One turn sends every row of this set to another row. A few are shown first. Where does it send the rows asked after them?
Q_452: [ 19   4 -11   4  -5  -6  -3   1 -13   7   0   5  -8 -22  -1  -3   8   1
 -16  16   6  -9  16   6   1 -10   7   8 -15 -13  15  22]
Q_931: [ 11  -4  -7   0  -1   6  15  -3  -1  -4  -8  17   7 -11  -9   4  11  14
  12 -10 -13  -2   2  -9  -4 -20  -5  16   8 -13   4   6]
Q_988: [ -6   2  -4  21 -12  -5  -1 -15 -17 -12 -16  -4   9 -16  19  -4   6  -2
   7  12  14   0  13 -16   9   0   7   6  -9 -13  12  13]
Q_318: [  3  13 -20  -4   0  -5   0  -1 -12 -10 -13  16  16 -20   6 -13 -20  -2
  -2   3 -12   1  -6  12  -4   1  15  17  -1  13  -5  16]
Q_445: [-33   6 -11  21 -16  -1   0  10 -17   3 -10   8  15 -28   1  15  -1   7
   8  19   6  -4 -13  -4  -6  -7  10   8  -1  16   6   7]
Q_75: [ -4   5 -11   7 -14  -5   0  19 -14 -14 -12   2  -1 -10 -33  12   7 -18
   1 -12   1   7  -9   0   3  -1  13  19 -14   4 -11  18]
Q_58: [ 13  -9  -8   2 -10 -14   3 -22 -20 -10   4   9  -7 -13 -12  -5   5   7
   7   2  -3  -5 -17   0  12   7  -6   2  -7   8   5   5]
Q_340: [ -7  11 -13  22 -15  -6   1  -9  -5  -7 -17  32  -8 -13   8  -2 -11  10
   2  11   6 -14  -2  -7   7  14  12   7  -4   0  -2   6]
Q_639: [ 10  15 -16  12 -10  -8  10   3 -23  13   1  18 -15 -20  -8  -6   3  17
 -16  11  -3  -5  -2   7   3 -12   8  -1 -11   0   7   1]
Q_231: [ -6   1  -4  -9 -18   7   3  17  -2 -14 -11  11  13  16 -10  -7   4   0
   7  -3 -18  -7  13  -5   8 -15  -2  13  -4   6   7   8]
Q_736: [-12  13  -4   0 -11 -28  -3  19  -5   4   2  24  -7 -29   0   4   5  -3
  -1  19  -4   6   1  -9 -10  -3   6  15  -8   5  27  14]
Q_133: [-18   4   6   6 -13 -10  -5   0 -18   5 -15   2  14 -21  10  17 -13  -5
   4  23  11   8 -10 -17   7  -3  21  19  -4   4   9  20]
Q_267: [-24  16 -10   1  -3 -19  -2  17 -12   4   0  12   6 -23  -1   6   6   3
  -7  29   0   1  -7  -7 -17 -10   1   1 -11  -1  27  11]
Q_102: [-21  -2   2  -6 -21  -8  10  -2  -3   3  -1  20  18  -4 -10  -5  -9 -10
  10  -6   7   2  -9  -3  -6 -21  15   3  -7  -1  28  16]
Q_703: [ -4  13 -15  13 -24  -7  11  15 -21  -8   0   5  10   4   2   5  18 -13
  -4  11  12 -22  -5 -20  11   0  10  19  -7 -21  10   9]
Q_731: [-24   2  -1  -6 -13 -15   9  12   4   1   2  21   9  -5 -28   2  -7  -2
   4   4  11  -6 -24  -4  -4  -8  12  10  -1  12   2  23]
Q_36: [ -1  -3  -4 -21 -18  -1   0  17  -9  -8  -9  10   4  26  -4   3   3  -3
   1   1  -1   1  -5 -16  10  -3  12  11  -4   1  -6   9]
Q_7: [-13  15   1  -2  -3 -25  -2   3 -15   9   1  10  -1 -15  -2   3  -1   1
  -4  31   2  18  -8  -6  -7   1   5  12  -8   6  26  18]
Q_249: [ 12  14 -14  14  -5 -29   0  14 -25   7   0  -1   2 -15  -6  -3   6   6
 -27  13   2  -6  -1  -2  10 -13   9  14 -16  -1   0  17]
Q_335: [ -6  14  -5 -16   1  -5  13  20 -12 -15  -9  -5  -1 -41  -1   1   0   1
   0   2   1  -5  -2  -6  10  -3   6  10   1  -4 -14  10]
Q_225: [ 13 -12 -16   4 -15 -32   1  13 -17 -17   0  19   9 -17  -3   4   1   7
  -3  -4 -10 -16 -16 -14  13  -5   6   8 -12 -12  -1   4]
Q_390: [  4   8  -7  14 -13  12   2  -4  -8  -9  -1  11   2  17  -5   0   2  -3
   4  34  -2 -17  -4   2  -2   0  12  14  -5 -10   8  10]
Q_270: [ 10 -10  -2  -2  -3 -11  -1   1  -4 -13 -12   4   9  10  -2  18  -1   3
 -14  -8  -3  -5 -10   0  -5  -3  -4  28  -7 -11  -3  20]
Q_20: [ -6  27  -7   2  -8   4   5  -8 -11  -1 -20  15   7   0 -33   1  -9 -11
   7  -6  -2   3  -9   2   7 -12  14   3  -9   0  -1  10]
Q_127: [-13   3  -7  31  -6 -14   1  16 -11 -19 -13   0   5 -20   0   3   4  17
  -1  22   0  -9  -1 -16  10  -1   5  12  -7   0 -16   9]
Q_940: [ -2  12 -10   2  -6 -10  12  -8 -13  -3 -12   6   5   3  -4   6  13   2
 -11 -18   0  -9 -27 -18   1 -17  -3   9  -2   4  -5  -2]
Q_288: [-20  12   7  10 -21  -6  -8   6   0   2 -12  20   2 -30   6  18  -8  -3
  14  12   4 -11   7  -1   1  -4  12  17   0   5  13  12]
Q_829: [-14   3 -20 -14 -16  11  13  10 -17  -4  -8   7  13  13 -14  -8  13   1
   3  -8   2  -1  -4 -14  10   0  -4   8   0  10   4  11]
Q_57: [ -1   0 -13   0 -13  11   2  12 -16 -10 -17   7  14  -8 -17  11   0 -14
   8  -6  -1   8   2  -4  -5 -20  21   1 -17 -25   7  11]
Q_643: [-19 -17  11  -4 -16 -13   6  19  -1  -8   6  -2  10  -8 -16   6   4  -7
   9   6   8   8 -10  -8  -7 -22  14  10  -9   2  10  19]
Q_957: [ -1   9  -3  23 -22   3  23   9 -21 -12   2  10  -4  -7 -14 -10   7   0
   4  15 -14  -5  -8 -14  17  -1   5  31  -1   3  10   7]
Q_770: [ -4  15  -7  -6 -10 -13  -3   1 -21 -10  -4  -6   9 -11  19   5   2  -5
   6  -4   7   3   3  16  -7  -9  13  -3  -6  -5  -4  -7]
Q_659: [  8  -1  -9  -2   1 -14  -6 -12  -8 -13  -4   0  21 -12 -10  -1   5   7
   3  13  -4 -26  -3  -4   8 -15  -8  -6  -9 -17   7  11]

Q_731 moves to Q_643
Q_249 moves to Q_452
Q_957 moves to Q_703
And these:
Q_270 moves to Q_931
Q_318 moves to Q_335
Q_127 moves to Q_988
Q_225 moves to Q_659
Q_445 moves to Q_133
Q_231 moves to Q_829
Q_57 moves to Q_20
Q_736 moves to Q_267

